In the rows, zero is written as 128.
Z: 4 groups of rows, each row roughly a mix of its group's hidden directions:
Z (128 x 10):
[[120 121 101 129 109 158 101 133 161 183]
 [ 85 129 163 136 178 160 123 138 138 130]
 [120 144 151 135 152 127  78 166  94 108]
 [ 90  99 107 125 116 120 133 190 140 131]
 [148 148 145  60 141 109 107 138 115 125]
 [151 141 163 155 135  88 112 154 165 146]
 [130 102 135  80 173 148 119  96 115 141]
 [128 177 148 153  88 129 127 124 132  84]
 [ 98 154  97 156 127 134 178 138 123 158]
 [141 149 132 103 131 140 174 173 162 145]
 [ 90 138 166 170 146 114 126 119  95 106]
 [162 147 148 137 132 140  80 119 167 157]
 [152 109 142 164 174 126 148 113 137 169]
 [111 134 145 150 105 120  74 124 124 176]
 [130  79 110  95 123 136 134 160 112 169]
 [138 104 151  95 187 138 142 141 151 140]
 [ 86 140 116 101  86 117 157 118 122  92]
 [158 155  97 103  85 144 126 146 158 109]
 [127 115 142 178 140 157 165 134  92 108]
 [170  96  83 145 113  96 135 110 119 119]
 [128 168 143 172  92 104 144 149 151 137]
 [129 135  87 116 111 131 122 196 138 128]
 [143 128 154 103 159 145 113 155 184 139]
 [117 172 149 167 138 108 108 107 131 168]
 [109 148 103 161 137 122 147 154 184 119]
 [159 163 135 129 144 134 177 115 113  88]
 [163 108 169 133 131  88 143  97 110 148]
 [106 114  91 129  81 131 104  91 106 145]
 [ 87 119 143 148 149 120 152 152 114  76]
 [174 122 131 107 158  88 154 113 108 149]
 [144 130 146 164 139 113 145  70 110 154]
 [ 68 153 122 146 118 155 142 117 127  94]
 [159  99 130 110 154 143 165 113  83 112]
 [145 151 130 160 148  95 161  93  92 126]
 [138 147 102 135 109 112 132 156 190 149]
 [121 129 117 107 105 169  93 163 159 101]
 [114 138 122 129 145 132 188 140 136 177]
 [172 102 118 114 103 147 144  96  86 122]
 [136  78 105  95 153 145 163 119 148 139]
 [140 154 167 136 145 127  97 154 127  77]
 [ 98 151 138 127 140  90 171 119 169 140]
 [106 123 136 100 105 170 107 103 138  82]
 [122 128 107 164 123  94 176 100 133 158]
 [113 133  96 108 116 140 141 123 122 197]
 [ 88 114 100  75 128 159 138 141 142 139]
 [105 154 139  88 166 106 142  91 126 107]
 [180 105 101  96  97 121 118 144 151 125]
 [106 123 109 119 124 126 130  98 107 196]
 [125 118 179 149 156 116  90 141 133  94]
 [132 130 159 110 160 100 187 125 126 111]
 [110 142 105 185 103 118 104 137 156 150]
 [124 127 136 116 187 146 139 121 174 153]
 [ 97  96 112  88 130 162 127  96 127 157]
 [ 98 159 154 145 161 138 141 103 125  82]
 [176 122 166  88 154 107 140 141 127 140]
 [109 143 118  80  83 106 155 130 152 118]
 [148 100 126 101  86 143 146 121 168 159]
 [124  88 123 159  93 120 134 166  94 109]
 [129  92 122  87 164 163 121 125 113  94]
 [144 178 105 139 144 103 176 125 109 133]
 [162 103 139 136 124  87 147 177 109 139]
 [162 151 141 122 120  93 108 181 129 104]
 [115 140 141 106 162 105 171 113 169 150]
 [ 95 103 102  97  91 158 116 154 146 114]
 [104 161 144 125 108 111  71 144 105 109]
 [133 153 105 100 126 112 133  99 130 190]
 [101 165 126 104 163 104 136  93  99 110]
 [122 109 134 172 150 159 160 156 107 156]
 [124  93 123 124 133 121 127 167 113 190]
 [113 165  92 109 115 101  95 121  87 123]
 [158 119 138 134 158  69 135 164 140 126]
 [114 142 162 126 146 145 146  79 128  83]
 [111 149 119 183 141 103 102 119  88 131]
 [148 155 151 149 155 149 105 131 180 108]
 [128 145 112 178 142 113 134  82  91 132]
 [110 122 144 164 146 135 133 110 103  67]
 [116 111 113  86 128 163 142  74 115 128]
 [142 115 171 107 178 148  97 119 122 147]
 [134 140 156 106 189 146 158 149 123 121]
 [158 145 102 166 119  98 130  92  98 148]
 [103 153  69 124  88 130 110 134 144 125]
 [106 106 144  95 116 158  83 102 144 103]
 [ 80 118 146 157 134 139 108 173 146 106]
 [138 133 110 127  87 108  95 106  84 157]
 [140 120 113 144 181 143 136 114 161 171]
 [ 53 154 132 141 124 112 124 125 122 117]
 [ 86 135 154 101 156 140 124 106 124  81]
 [ 68 148 126 133 108 153 106 111 122 162]
 [136 116 148  72 104 140 117 157 160 106]
 [143  95 138 183 135 107 129 111  99 158]
 [105 119 109 127  90 125  88  89 111 161]
 [167 137 115 111 111 115  98 149  76 110]
 [129 115 168 118 158 102 166 164 113 106]
 [153 154 138 153 126 107  99 142 179 100]
 [ 92 119 139 115  99 149  67 118 131 118]
 [125 149 137  67 111 128 103 155 131  96]
 [110 121 136 149 120 170 105 130 118 188]
 [125 156 137 158  98 124 175 148 168 126]
 [131 130 159 150 147 102  93 182 145 136]
 [ 85 149 150 158 104 129  92 113 126  94]
 [113 129 155  75 153  87 130 129 105 109]
 [ 92 158 148 155 109 139  81 117 152 114]
 [105 179 135 160  81 126 119 133 110 121]
 [150 108 122 124 145 129 188 146 169 117]
 [135 141  83 158 173 108 155 113 114 144]
 [127 148 117 162 151 101 140  84  89 145]
 [ 86 147 102 108 144 124  90  90 106 121]
 [109 133 146 162 169 117 148  86  99 140]
 [154 137 106 141 106 117 111  83 127 179]
 [108 115 145 113 171 135 182  97 129 121]
 [117 122  92  86  94 164 130 135 157 111]
 [158 148 129 152 156  88 113 136  81 143]
 [101 129 152 116 190 141 151 113 121 103]
 [116 107 179 129 167 126 165 134 133 154]
 [117 105 134 140 165 151 146  89 148 172]
 [131 108 111 134  69 127 109 102 158 100]
 [131 113 156 177 143 158 157 109 146 157]
 [ 94 176 136 131  93 148 120  98 100 128]
 [152 134 131 171 143 121  75 138 100 147]
 [117 111 162 176 161 126 150 103 104 112]
 [139 135 133 161 141  87 125 173 135 169]
 [ 93 104 135 115 121 148  77 112 127  88]
 [ 97 141 134 127 140 171 120  74 154 143]
 [154 131 111  91  94 122 124 180 145 109]
 [ 90 140 128 109  96 149 108 151 138  78]
 [117 101 165 122 151 108 119  88 116 172]
 [120 126  98 117 113 161 133 115  89  75]
 [ 91 106 171 133 139 101  91 137 102 111]]
which group is each row in? (one row of each group first):
[117  77 131 118 141 107 141 164  91 153] | (78)
[101 136 115 145 150 115 170 109 175 154] | (94)
[131 134 116 126 134 151 197 150 141 100] | (28)
[117 116 104 112  98 164  87 141 164 150] | (91)

[179 143  88 108 118 122 166 111 138 142] | (78)
[166 129 117 121 148 145 175  97 101 154] | (78)
[ 99 145 146 157 172 114 100 102 114 157] | (94)
[116 130 122 114 140 127 121 107 140 204] | (91)
[149 126  98 136 124  91 176 155 129  95] | (78)
[124 147 152 146 159  63 133 130 121 109] | (78)
[120 121 114 159 112 143 115 171 147 181] | (78)
[100 125 110 167 149 113 106  98  82 112] | (91)
[118 136 150  67  82 116 116 124 140 134] | (94)
[141 120 165 159 182 142 146 140 126  99] | (78)
[108 113 129 122 105 117  67 102 126 163] | (28)
[129 102 135 118 122  94 102 147  92  77] | (91)
